In the data rows, 128 means zero.
Every row has a hidden score from 0 to 30. What is each row's score? 15 is about the middle. The score is a weighted sum of the row's numbers plus the product of two more (or one squared), each taken from its middle value.
[135 121 125 112 108 126 131 143 118 128 135 113 139 116 122 115 132 145
 136] -> 7
[159 157 153 127 123 166 153 174 136 176 148 147 159 152 170 154 128 162
 156] -> 12
[128 107 105 101 101 135 105 125 120 114 115 116 117 130 118 121 100 142
 115] -> 11
[121 106 120 118 104 128 118 134 106 134 133 120 124 122 123 104  95 142
 116] -> 12
[143 144 140 132 134 155 146 160 122 163 158 125 149 125 148 136 151 139
 154] -> 19
[107 115  96  95  97 125 102 111 116 110 107 107 104 120 107 102  93 135
 114] -> 17
[ 87 107 116  84 115  88 106 104  98  97 109  88 114  94 103  95 105 104
  95] -> 17
[125 106 118 133 107 146 114 127 131 133 114 127 127 129 121 113 100 139
 121] -> 19
[101  93  76  79  88 112 108 111 104 109 109  90 110  99 103  75  74 143
  94] -> 12
[155 108 146 166 175 133 130  89 196  78 102 178 136 178 116 157 118 107
 119] -> 21
[118 166 145 141 147 122 155 154 107 140 143 125 136 126 134 145 167 106
 139] -> 24
[130 113 119 114 102 142 120 134 119 133 129 118 128 118 135 120 103 149
 114] -> 13
[119 167 134 122 138  94 157 125 108 115 144 104 107 109 104 149 155 101
 120] -> 14
[122 135 119 115 113 122 119 144 105 122 150 111 131 111 139 118 135 133
 121] -> 11
[133 128 132 126 124 140 132 144 120 158 145 122 145 125 153 140 136 149
 131] -> 10
[218 168 172 222 255 156 177 102 247  51 142 239 171 245 131 234 174 101
 147] -> 18
[181 151 172 176 166 172 158 170 187 156 143 180 160 189 165 177 151 151
 174] -> 20
[ 82 119 106  99 111  89 119  95  91 103 116  87  90  76  85 118 133  79
 108] -> 15
[149 120 131 158 157 148 111 135 173 113 114 151 149 167 136 150 121 130
 130] -> 25
[139  93 116 135 121 130 105 105 146 105 106 140 120 138 140 128  99 128
 115] -> 20
[ 99 100  94  96  96 111 103 116  96 110 109 103 101 108  98  89  78 131
 116] -> 19
[144 129 125 145 125 139 103 132 153 118 119 140 147 143 130 123 143 144
 133] -> 10
[158 140 130 129 124 136 145 155 121 151 144 138 157 147 156 136 148 147
 157] -> 18
[135 136 119 117 111 131 138 144 117 162 145 120 126 136 145 120 111 149
 143] -> 18
[149 175 158 168 166 113 171 165 125 151 167 145 143 110 150 168 187 105
 170] -> 13
[125 160 126 127 129 131 141 138 114 142 135 115 139 111 129 131 148 127
 140] -> 15
[117 228 209 204 201  72 208 159 131 152 181 158 114 106 126 233 233  42
 160] -> 8
[132 115 118 121 109 138 107 111 130 132 110 127 112 131 127 119 102 147
 110] -> 15
[ 94  86  75  86  92 118  89 100  97 100  89  95 101  98 111  99  75 134
 112] -> 25
[ 88 134 109 100 106  90 132 117  89 115 123  99  87  90 104 116 106  97
  94] -> 14
[107  83  94  97  95 114  92 102 107 113  89 100  98 111  98  84 100 131
  95] -> 12
[126  97 105 114 112 123 117 109 138 115 103 115 109 137 107 108  93 132
 103] -> 13
[219 170 187 232 255 157 178 101 250  75 161 252 204 237 142 226 194 107
 156] -> 5
[155 137 134 138 130 173 154 165 131 165 162 132 160 141 145 141 141 169
 161] -> 12
[142 119 122 139 126 152 123 143 132 152 140 139 130 140 152 126 129 149
 138] -> 20
[134 172 144 141 128 135 160 158 110 140 160 120 160 121 143 133 162 127
 155] -> 14
[ 92 109  94  87  91  99  99  99  89 116 102  92 104 105 102  96 109 110
  89] -> 13
[144 107 130 152 165 134 101 101 165  81  90 140 125 158 117 138 112 123
 115] -> 28
[142 119 136 113 110 143 141 147 115 133 134 132 126 129 152 125 119 154
 144] -> 12
[ 96  87  59  78  73 114  86 102  95 102  87  94  94  98  96  79  78 131
  84] -> 12
[110 128 125 102 118 115 122 141 113 145 131 105 139 112 131 115 127 127
 126] -> 15
[158 111 129 153 166 137 102  91 167 100  88 170 120 158 107 133 133 117
 109] -> 15
[200 136 176 189 191 161 142 120 200 116 137 188 157 191 147 180 169 130
 150] -> 15
[136 144 123 127 122 144 161 144 125 154 158 120 145 133 138 123 131 151
 148] -> 10
[155 122 123 153 168 141 124 108 171 101 119 169 156 162 124 143 117 120
 121] -> 20
[179 132 153 184 200 131 137  96 207  60 114 200 141 193 129 178 148  99
 130] -> 17
[126 219 205 208 199  70 194 162 130 139 172 146 113 109 122 218 252  38
 166] -> 26
[169 117 171 163 156 133 126 117 167 140 126 165 157 173 149 144 137 137
 142] -> 15
[156 148 145 142 136 157 159 166 145 160 150 148 161 147 160 142 138 157
 166] -> 10
[144 138 132 135 117 143 133 148 129 147 138 130 133 127 150 114 123 156
 136] -> 13
[127 138 126 105 118 116 148 128 104 116 142 108 119 102 135 116 118 116
 140] -> 10
[110 138 133 111 118  95 134 128 102 115 140  95 106 104 104 133 145 104
 124] -> 17
[118 155 134 126 135 107 143 135 116 137 142 140 134 109 102 134 145  98
 144] -> 7
[119 144 123 114 114 124 138 139 111 142 119 112 136 113 121 101 125 133
 129] -> 17
[127 143 118 128 113 153 131 152 132 153 133 124 151 130 150 117 125 153
 137] -> 14
[129 120 132 108 115 135 117 152 120 135 123 111 131 123 135 122 120 143
 138] -> 19
[106 105  94  96  97 125 106 125 119 127  96 105 106 120 135  94 101 134
 108] -> 22
[126 126 120 121 104 125 112 130 109 129 133 117 128 123 114 108 115 139
 123] -> 9
[148 146 134 128 123 159 133 154 127 147 141 128 142 136 149 134 137 155
 140] -> 16
[123 129 114 119 124 144 137 142 127 145 141 141 160 136 146 129 115 156
 126] -> 12
[ 99  88  94  98  97 126  71  93 119 103  73 102 115 107  89  85  99 126
  97] -> 14
[122 114 104 112 102 128 107 126 117 149 132 118 115 108 114 102 110 141
 112] -> 7
[ 84 132  99  94 109  94 122  89  84 108 122  97  99  95 102 119 115  98
 117] -> 16
[111 119  98 107  86 108  97 112 103 120 101  97 103 104 111  95 105 129
 113] -> 16
[114 139 128 125 119 119 143 140 103 123 143 118 126 111 133 121 137 111
 139] -> 17
[ 95 151 120 108 126 119 126 119 100 143 149 111 111 104 117 130 143 108
 120] -> 15
[ 78 100  74  77  87 104  95 121  94 103 123  89 110  97  97  86  89 121
 106] -> 13
[124 144 121 100 121 130 140 141 108 147 142 121 119 119 132 130 153 131
 133] -> 16
[124 207 174 185 176  87 194 142 126 142 162 132 112 107 134 202 203  71
 148] -> 12
[129 117 118 111 128 118 108 121 137 112 116 131 142 131 127 116 112 140
 117] -> 10
[110 162 130 134 128 125 168 170 103 132 147 120 132 101 131 147 156 114
 141] -> 12
[116 134 122 106 111 133 134 144 114 143 137 109 111 121 138 119 132 149
 119] -> 14
[100 115 111 107 111 105 135 107 103 146 134 101 102  94 106 116 117 121
 120] -> 9
[102 120  99 102 109 100 110 102  99 119 117 111 107 106 112 102 118 112
 119] -> 18
[50 55 60 43 61 44 56 67 66 73 67 49 53 60 60 48 47 91 51] -> 8
[157 139 126 147 124 147 141 154 141 168 148 141 163 146 154 135 131 162
 146] -> 6
[ 96 149 119 121 131 107 118 127 107 120 132 113 108 111 131 136 145 104
 133] -> 23
[ 95 102 106  96 107 117 122 103 101 121 121  96 110 110 113 112 117 122
 113] -> 15
[141 116 125 123 119 149 110 142 135 140 117 147 135 142 138 109 130 145
 119] -> 15
[119 120 108 115 116 143 108 115 133 126 105 118 130 133 138 104  98 139
 116] -> 24
[107 109 108 109 109 124 121 122 115 141 134 119 122 125 131 114 114 138
 122] -> 12
[169 145 162 178 186 139 132 100 198  95 109 187 148 181 120 184 158 115
 120] -> 9
[110 107  82  88 103  98 103 107  90 106 118  96 102  99  86  97  93 118
 111] -> 8
[ 99 191 200 222 195  13 175 131 139 108 156 133  58  70  87 244 254   0
 144] -> 1
[115 132 112 114 110 123 142 144 118 140 146 113 131 129 136 108 128 137
 134] -> 13
[126 140 148 122 120 151 137 148 120 151 151 114 146 112 137 126 146 139
 148] -> 14
[ 98  66 100 102 110 110  79  89 131  90  72 107 102 111 105 101  96 117
  92] -> 19
[ 91 135 116 121 128  91 131 110 105 119 137  99  99  88 108 134 153  84
 120] -> 15
[129 122 120 119 121 137 123 138 122 139 145 120 149 120 135 114 107 145
 118] -> 12
[191 167 185 196 166 190 162 178 187 168 148 187 185 185 187 181 166 159
 185] -> 16
[169 173 151 141 154 167 173 184 129 185 175 157 154 145 172 164 180 154
 176] -> 17
[176 152 191 183 183 160 154 136 198 143 145 188 194 190 154 185 161 146
 166] -> 6
[151 146 139 149 138 162 137 151 156 155 125 147 151 143 149 133 145 158
 145] -> 16
[107  74  83  81  96  98  83  83 105 105  86  86 114 108  96  73  71 129
 101] -> 16
[ 76 131 105 105 105  81 118 114  89 102 130  83  83  79 101 112 139  90
 110] -> 16
[ 87 153 117 125 128  58 139  95  99 100 135  87  78  84  78 132 137  61
 102] -> 16
[174 157 171 150 145 184 155 171 152 185 166 166 181 172 176 139 170 170
 172] -> 18
[120 123 113 104 108 139 117 137 129 136 104 125 116 125 138 119 116 144
 129] -> 17
[105  95  95  89  98 119 108  96 123 114  97 103 111 137 100  83  86 134
  99] -> 17
[ 71 113 102  84 100  91 113  84  88 109 109  91  98  76  85 109 125  89
  90] -> 6
[223 175 196 250 255 172 181 101 255  67 154 255 194 255 144 234 206  95
 155] -> 10
[116 157 117 137 138 102 160 134 114 140 141 117 128 102 131 145 164  96
 127] -> 10
[143  98 131 124 124 132 108 133 144 137 108 127 116 147 130 122 105 141
 127] -> 18
[155 141 154 151 149 145 137 127 175 138 134 187 132 176 150 157 145 140
 141] -> 7
[121 105 112 110 110 143 123 129 140 118 102 121 124 133 137 114  96 141
 130] -> 20
[111 135 120 121 131 112 142 139 103 129 124 112 118 114 128 130 138 107
 128] -> 23
[146 126 147 153 150 167 120 137 159 130 110 149 147 156 125 141 118 144
 129] -> 25
[147 121 127 130 118 146 106 126 141 142 122 133 134 124 152 125 117 148
 140] -> 16
[134 127 122 129 133 142 130 132 133 146 117 121 137 124 145 110 115 154
 142] -> 24
[121  93 114 139 153 112  88  91 164  84  87 140  99 151 116 129 111 115
  95] -> 25
[122 128 133  98 128 146 132 142 121 131 132 130 137 131 143 113 124 155
 134] -> 17
[ 99 120 101 100  98 107 111 125  95 122 128  98 100 111 115 105 101 119
 116] -> 19
[112 114 112 109 109 121 114 132 107 135 129 104 110 114 116  97 117 130
 127] -> 22
[105  87 108  90 102 112  67  88 121  88  98 109 106 117 115  83  81 124
 106] -> 22
[127 140 131  99 114 123 131 149 102 131 154 123 130 125 130 141 151 128
 137] -> 9
[172 133 148 150 147 169 130 132 154 155 133 153 162 150 145 128 112 162
 150] -> 21
[145 133 128 126 127 151 122 126 129 145 118 117 151 125 137 125 126 152
 138] -> 18
[145 117 134 133 136 151 110 132 148 135 111 137 131 142 140 117 122 145
 127] -> 25
[161 133 149 170 171 155 124 128 177 114 111 177 154 154 149 150 148 138
 137] -> 26
[167 139 138 158 158 174 142 156 178 142 139 173 172 173 159 166 145 161
 152] -> 19
[131 130 132 111 108 135 120 136 114 138 125 122 129 119 155 117 133 144
 119] -> 13
[122 174 124 147 143 111 143 138 106 132 173 125 127 117 132 141 163 102
 140] -> 17
[118 110 117 117 107 140 108 130 123 145 126 113 123 114 133 106 116 144
 115] -> 16
[116 129 101 110 109 124 107 127 107 128 128 110 119 117 123 118 112 128
 123] -> 16
[180 154 159 171 156 184 147 154 167 181 175 166 186 182 170 167 177 165
 167] -> 9
[129 117 112 105 110 123  97 140 113 137 122 119 111 120 132  91  95 137
 110] -> 22
[127 105 115 127 118 138 121 139 124 134 115 117 134 117 143 116 123 139
 126] -> 20
[143 145 154 131 124 138 145 163 121 169 170 145 168 134 160 143 148 155
 156] -> 2
[152 126 135 144 132 145 133 143 147 144 113 151 140 148 125 133 126 152
 138] -> 11
[113 133 117 103 106 102 137 122  93 124 132 100 119 105 126 133 117 125
 132] -> 11
[150 137 132 129 138 168 144 148 135 143 154 134 154 144 159 122 138 162
 153] -> 18
[134 151 134 130 130 146 147 162 114 150 155 127 157 136 147 116 149 148
 144] -> 19
[ 88 119  92  93  91  94 105 107  92  91 107  81  96  94 112 102 100 101
 100] -> 18
[124  97 103  93 102 147 104 102 123 118 103 118 121 120 121 106  90 139
 107] -> 17
[169 163 150 161 147 182 158 181 148 176 158 159 186 152 176 151 142 166
 172] -> 19
[142 132 150 141 135 161 139 164 129 150 148 136 129 141 159 141 137 160
 146] -> 25
[128 133 122 115 112 121 126 147 114 135 131 115 139 119 134 108 122 137
 115] -> 11
[115 165 132 121 131 126 144 142 109 144 166 117 133 119 132 141 149 123
 139] -> 13
[102 145 144 144 140  68 138 133 102 116 152 116  96  95 102 147 162  73
 126] -> 10
[ 98  96  88  92  93 124 103 123 106 119 110 110 110 101 104 103  87 123
 112] -> 18
[138  99 127 142 135 131 120 109 161 103 109 146 126 139 114 105 120 136
 109] -> 14
[ 80 123  79  84 116  92 118  86  87  91 113  89 101  80  85 111 122  97
  94] -> 10
[111 159 138 138 139 111 138 139 112 131 147 115 133 119 137 156 156 107
 137] -> 16
[145 140 139 142 126 143 149 145 120 161 152 130 133 139 150 128 129 162
 144] -> 16
[149 126 131 140 136 144 119 131 157 143 111 154 139 153 142 142 129 141
 130] -> 14
[121  95 118 113 107 140 117 128 115 122 117 106 122 119 122 106 110 144
 112] -> 16
[139 118 126 123 122 144 120 135 135 169 125 123 137 140 140 114 125 157
 137] -> 18
[175 144 169 159 159 178 158 155 156 145 164 164 165 162 166 153 151 167
 147] -> 14
[134 118 139 134 132 144 120 125 161 120 116 160 136 160 128 137 137 138
 135] -> 11
[137 125 110 105 125 145 140 144 122 130 126 129 129 130 122 118 113 145
 135] -> 18
[234 167 175 236 255 162 176  89 249  58 143 254 186 234 137 226 190  99
 153] -> 9
[ 79 143 118 135 134  55 112  97  99  86 120 103  64  59  72 134 164  42
  99] -> 12
[127 127 124 106 105 131 131 120 117 129 114 129 135 128 132 111 111 144
 119] -> 7
[132 135 119 132 135 121 145 138 115 155 163 122 141 116 143 150 150 128
 141] -> 6
[129 157 138 120 122 128 151 143 108 148 156 132 154 129 134 132 138 130
 151] -> 10
[101 103 105  83  95 123 105 123 106 109 113  93  96 113 105  92  84 135
 109] -> 21
[122 111 108 112 103 138 120 139 107 133 114 109 130 114 121 107 115 133
 112] -> 13
[176 150 162 210 189 165 143 124 200 109 139 197 164 193 140 173 164 129
 156] -> 21
[119 180 156 139 131 125 157 154 120 157 166 124 139 122 130 152 157 128
 146] -> 6
[121 100 129 121 135 131 114 129 145 128 116 137 115 138 134 116 121 141
 124] -> 22
[165 149 148 164 140 157 137 139 156 138 151 147 147 155 156 138 142 150
 163] -> 14
[120 119 105 111 103 134 138 135 113 141 132 128 142 133 141 119 110 139
 125] -> 9
[ 84  73  75  76  83 110  68  84 100 106  82  83  96  98  92  59  79 116
  79] -> 18
[105 121 113 104 111 126 106 116 107 143 130 102 116 103 115  96  99 136
 106] -> 16
[134 120 126 138 115 144 129 141 139 151 132 126 148 133 145 134 107 142
 139] -> 16
[ 93 168 153 149 160  93 152 117 106 128 157 139 102 107 108 161 171  68
 121] -> 13
[ 42 112  86  98 108  30 103  75  82  74 100  87  54  60  64 116 124  37
  71] -> 6
[125 106 126 112 125 120  93 126 155 115  93 129 121 140 118 106 107 128
 117] -> 20
[109 148 137 141 136  99 152 127 106 120 147 116 108 101 100 160 169  93
 137] -> 7
[115 120 118 107 105 133 132 123 111 133 134 117 133 121 134  96 112 136
 119] -> 13
[63 78 49 71 80 64 85 90 78 85 79 78 83 76 83 84 82 93 80] -> 8
[105 118  92 111 102 114 119 113  99 109 130  96 120 116 106 102 106 117
 121] -> 17
[137 146 122 123 118 141 142 135 109 146 150 106 136 118 136 150 136 134
 130] -> 10
[126 126  96 105 127 121 143 133 106 136 141 114 129 115 133 119 127 127
 130] -> 16
[138 118 147 125 114 145 139 159 119 149 141 124 154 128 140 113 121 152
 151] -> 15
[130 147 131 107 117 121 149 131 107 140 135 118 132 126 134 112 142 133
 129] -> 22
[142 144 126 122 127 147 151 152 128 154 156 125 144 133 144 139 124 155
 141] -> 11
[110 105 112  97 106 135 104 125 122 130 108 130 106 127 133 103 113 142
 116] -> 20
[222 169 184 225 250 151 159  86 242  73 150 242 180 227 145 199 178 100
 150] -> 11
[117  99 107 107 111 136 105 113 127 131 126 118 140 134 126 130 107 152
 132] -> 7
[149 157 135 140 115 149 151 157 127 159 174 134 157 141 157 142 132 146
 152] -> 5
[123 127 110 103 112 130 129 142 116 125 141 115 122 108 122 117 128 131
 130] -> 10
[112 185 157 178 178  90 173 160 122 147 155 134 127 118 127 201 197  76
 152] -> 10
[143  96 133 135 120 140 116 127 133 131 117 129 129 137 148 133 105 153
 107] -> 13
[ 98 117 119 100  98 135 101 110 111 130 119 106 125 115 120 109 110 135
 113] -> 14
[145 140 120 120 119 133 142 128 114 136 123 121 140 124 136 127 126 140
 138] -> 15
[112  88 117 110 116 127  81 110 140 111  99 109 108 127 112 110 102 125
 115] -> 21
[114 111 109 103 114 127 115 127 113 132 110 117 132 127 127 115  98 146
 114] -> 13
[ 93 135 123 118 127  77 135 119 102 115 143 109  94  90 109 140 154  79
 115] -> 9
[140 142 131 138 125 151 146 157 132 156 147 136 148 132 146 132 124 158
 140] -> 14
[ 96 156 134 128 144 127 143 144 112 148 154 122 135 119 123 151 133 111
 149] -> 21
[ 95  87  92  79  83 112  81 100  96 108  97  77  95  95  95  83  82 131
  92] -> 14
[ 86  91  83  62  73  96  84  89  82  93  80  81  92  81  93  81  84 113
  81] -> 12
[139 156 133 131 126 167 153 170 131 160 150 135 156 137 162 136 139 167
 154] -> 13
[113 116 130 109 113 126 127 113 121 136 125 121 111 116 132 110  98 146
 118] -> 14
[180 139 159 182 183 164 149 133 184 127 149 184 150 184 150 155 154 138
 149] -> 21
[126 145 133 126 132 124 159 154 107 138 166 130 141 125 122 145 145 126
 141] -> 4
[100  94  95  86  92 100  88  87  99  99  94  89  96  92  86  70  76 119
  85] -> 15
[183 143 169 186 170 154 149 136 184 118 132 194 169 174 139 173 138 132
 148] -> 13
[141 116 109 115 103 141 126 126 124 134 118 112 112 122 129 123 102 138
 115] -> 15
[ 70 170 151 167 163  34 148 105 116 102 130 114  51  72  83 189 204   7
 115] -> 15
[155 126 129 131 117 139 124 135 146 124 121 142 134 148 126 125 125 146
 119] -> 6
[155 117 150 147 142 165 143 157 155 149 136 145 152 155 160 143 130 160
 145] -> 21
[173 140 166 154 154 162 137 155 162 162 138 160 165 165 161 149 145 161
 161] -> 17
[152 130 158 135 134 156 144 160 144 159 151 155 171 154 163 144 145 150
 154] -> 9
[132 120 136 129 124 169 125 144 137 146 131 128 141 143 146 110 130 155
 133] -> 24
[102 145 118 108 122 100 137 129  98 128 138 110 112 100 123 132 125 108
 111] -> 12
[116  99  87 119  96 134  84 108 116 115 109  99 120 124 106  91  98 134
 119] -> 18
[ 15 127 131 166 153   0 117  68 103  58  82  91   0  18  20 175 201   0
  87] -> 8
[130 108 112 111 110 146 110 130 134 127 129 132 130 122 139  96 101 147
 108] -> 18
[ 98 176 159 167 158  83 173 139 113 128 137 130 108 111 123 183 199  67
 151] -> 19
[127 115 130 113 117 133 102 140 128 126 119 123 129 126 133 106 103 145
 121] -> 20
[171 141 165 177 208 144 135 103 204  74 117 195 166 193 135 177 148 114
 134] -> 21
[ 90 156 161 148 146  71 158 120 104 127 162 118 106  80  95 167 200  60
 131] -> 3
[ 87 103  80  80  89  79  87  93  88  85 114  75  87  83  94  87  81 107
  95] -> 15
[107 143 126 115 121 101 142 131 103 123 142 112 110 101 124 135 125 109
 141] -> 12
[143 138 131 117 114 155 147 155 125 151 132 132 149 135 144 132 126 156
 144] -> 10
